Turns, then the turns between two rows, first turn first; the first pair answered
malof:
|  .11 |  .11 |  .32 |  .16 |  .03 | -.06 | -.07 |  .05 |  .31 | -> |  .18 | -.24 |  .08 | -.06 |  .17 | -.17 | -.04 |  .12 |  .24 |
|  .17 |  .21 |  .11 |  .04 | -.05 | -.18 | -.12 | -.01 |  .16 | -> |  .23 | -.10 | -.12 | -.06 |  .08 | -.20 | -.10 |  .05 |  .08 |
| -.01 | -.15 | -.07 | -.17 |  .09 | -.13 |  .06 |  .08 | -.09 | -> | -.13 | -.08 | -.13 |  .07 | -.02 |  .16 |  .05 |  .01 | -.17 |
par:
|  .21 |  .12 |  .06 |  .04 | -.01 | -.09 | -.02 | -.09 | -.04 | -> |  .15 |  .14 |  .06 |  .07 |  .00 | -.05 | -.04 | -.10 | -.02 |
| -.17 |  .36 |  .13 |  .27 | -.13 |  .44 | -.23 |  .03 | -.04 | -> |  .02 | -.04 | -.03 |  .42 |  .04 |  .53 | -.23 |  .04 |  .22 |
|  .11 | -.32 |  .16 |  .22 |  .10 |  .04 | -.08 | -.08 |  .11 | -> |  .17 | -.29 |  .19 |  .03 |  .13 | -.17 | -.07 | -.01 |  .11 |
vok:
| -.04 | -.06 | -.04 |  .13 |  .03 |  .13 | -.03 | -.06 |  .06 | -> |  .04 | -.06 |  .04 |  .14 |  .06 |  .08 | -.05 | -.05 |  .13 |
|  .20 |  .10 |  .21 | -.12 |  .00 | -.16 | -.10 |  .01 |  .20 | -> |  .15 |  .08 |  .14 | -.27 |  .02 | -.23 | -.07 |  .06 | -.02 |
| -.13 |  .44 |  .35 | -.09 | -.26 | -.28 |  .01 |  .11 | -.11 | -> | -.20 |  .46 |  .26 | -.08 | -.27 | -.18 | -.03 |  .09 | -.19 |

(two turns a pair)
| -.08 |  .18 | -.15 | -.02 |  .13 |  .39 |  .34 |  .02 | -.14 | -> |  .11 |  .13 |  .01 |  .12 |  .18 |  .34 |  .35 | -.04 |  .26 | : vok then vok
| -.13 |  .24 | -.03 | -.37 | -.09 | -.28 | -.06 |  .08 | -.38 | -> | -.28 |  .16 | -.18 |  .24 | -.18 |  .37 | -.09 | -.04 | -.29 | : par then par
|  .24 | -.27 | -.02 |  .02 |  .14 | -.10 |  .06 |  .11 |  .17 | -> |  .07 | -.25 | -.19 |  .25 |  .07 |  .27 |  .05 |  .06 | -.05 | : vok then malof
|  .10 | -.11 | -.28 |  .10 |  .03 |  .16 |  .06 |  .00 |  .04 | -> |  .20 |  .18 |  .12 | -.07 | -.04 | -.16 |  .06 |  .00 |  .21 | : malof then malof
|  .03 | -.19 | -.12 |  .04 |  .11 |  .01 | -.03 |  .02 |  .00 | -> |  .06 |  .05 |  .16 |  .03 | -.04 | -.12 | -.01 | -.03 |  .09 | : malof then malof
| -.09 |  .27 |  .29 |  .28 | -.16 |  .12 |  .11 | -.14 | -.06 | -> |  .13 |  .01 |  .32 |  .34 |  .00 |  .05 |  .14 | -.11 |  .32 | : par then vok
| -.12 |  .37 |  .51 |  .20 | -.07 |  .07 |  .01 | -.17 | -.04 | -> | -.03 |  .02 |  .16 | -.41 |  .15 | -.35 |  .06 |  .02 | -.36 | : malof then vok
|  .31 | -.17 |  .07 | -.13 | -.02 | -.31 |  .04 |  .09 |  .18 | -> |  .07 | -.13 | -.22 | -.28 | -.09 | -.20 |  .02 |  .16 | -.28 | : vok then vok
|  .01 |  .27 | -.18 |  .14 | -.06 |  .17 |  .03 |  .08 | -.32 | -> |  .16 | -.12 | -.31 |  .19 |  .14 |  .17 |  .06 |  .08 | -.09 | : par then par
|  .00 | -.10 | -.39 | -.17 |  .07 | -.08 |  .00 |  .11 | -.40 | -> | -.14 |  .46 |  .01 |  .21 | -.19 |  .19 |  .00 | -.06 | -.23 | : vok then malof
|  .13 |  .29 |  .49 | -.25 | -.01 | -.38 | -.03 | -.20 |  .34 | -> |  .18 | -.24 | -.03 | -.53 |  .24 | -.50 | -.02 | -.05 |  .06 | : par then malof
| -.33 |  .17 | -.10 |  .17 | -.12 |  .27 | -.03 |  .01 | -.25 | -> | -.13 |  .32 |  .32 |  .17 | -.16 |  .03 | -.05 | -.03 |  .17 | : par then malof
| -.08 |  .19 |  .04 |  .28 | -.15 |  .17 |  .04 | -.21 |  .07 | -> |  .12 | -.26 | -.20 | -.18 |  .11 | -.19 |  .07 | -.01 |  .05 | : malof then malof
|  .13 |  .20 |  .30 |  .22 | -.19 | -.23 | -.02 | -.02 |  .05 | -> |  .12 |  .05 |  .24 |  .41 | -.13 | -.06 | -.07 | -.04 |  .12 | : par then par
|  .03 | -.25 | -.11 |  .00 |  .03 | -.10 |  .11 |  .03 | -.07 | -> |  .04 | -.22 | -.07 |  .17 |  .00 |  .11 |  .13 |  .01 | -.02 | : malof then par
| -.03 |  .12 |  .04 |  .20 | -.07 |  .25 | -.04 | -.05 | -.01 | -> |  .07 |  .21 |  .19 | -.15 | -.03 | -.14 | -.03 |  .02 | -.06 | : malof then vok
|  .14 | -.34 | -.35 | -.16 |  .11 |  .01 | -.05 |  .18 | -.05 | -> | -.12 | -.03 | -.34 |  .13 | -.06 |  .31 | -.07 |  .04 | -.24 | : par then malof
|  .02 | -.12 |  .12 | -.27 | -.03 | -.36 |  .09 |  .31 |  .00 | -> | -.08 | -.36 | -.22 |  .14 | -.01 |  .18 |  .06 |  .23 | -.06 | : malof then vok
|  .14 | -.27 | -.08 | -.30 |  .02 | -.38 | -.04 |  .04 | -.04 | -> | -.15 |  .27 |  .05 | -.17 | -.23 | -.13 | -.06 | -.06 | -.36 | : par then par
| -.30 |  .24 |  .04 |  .14 | -.19 |  .20 |  .07 | -.10 | -.31 | -> | -.21 |  .30 |  .16 | -.16 | -.19 | -.10 |  .09 | -.05 | -.32 | : malof then vok
|  .22 | -.14 |  .05 | -.16 |  .08 | -.24 |  .12 |  .17 |  .07 | -> | -.03 |  .30 |  .20 | -.07 | -.15 | -.08 |  .10 |  .11 | -.21 | : par then par
|  .08 |  .08 |  .10 | -.16 |  .04 | -.21 |  .02 |  .07 |  .13 | -> | -.07 |  .27 |  .11 |  .02 | -.14 |  .05 | -.03 |  .00 | -.02 | : par then par
| -.12 |  .10 |  .30 |  .18 | -.03 |  .16 |  .07 | -.13 |  .01 | -> | -.07 | -.02 |  .24 | -.26 |  .08 | -.26 |  .08 |  .00 | -.13 | : malof then vok
|  .10 |  .15 |  .35 | -.04 | -.09 | -.17 | -.14 |  .00 |  .25 | -> | -.07 |  .30 |  .34 | -.03 | -.23 | -.09 | -.14 | -.02 | -.05 | : vok then par
|  .08 |  .11 |  .07 |  .40 |  .03 |  .33 |  .20 | -.14 |  .36 | -> |  .22 |  .14 |  .28 | -.26 |  .05 | -.34 |  .21 |  .00 |  .28 | : malof then vok
| -.06 |  .02 | -.11 |  .20 | -.01 |  .27 | -.07 |  .08 | -.26 | -> |  .13 | -.31 | -.19 |  .09 |  .16 |  .07 | -.05 |  .14 | -.05 | : par then par
| -.20 |  .12 | -.07 |  .16 | -.27 |  .28 |  .03 | -.04 | -.18 | -> |  .11 |  .22 |  .30 | -.07 | -.19 | -.23 |  .06 | -.04 |  .22 | : vok then malof
|  .16 | -.02 | -.10 |  .25 |  .26 |  .18 | -.05 | -.11 | -.26 | -> |  .28 |  .12 |  .17 | -.06 |  .26 | -.25 | -.03 | -.04 | -.12 | : malof then malof
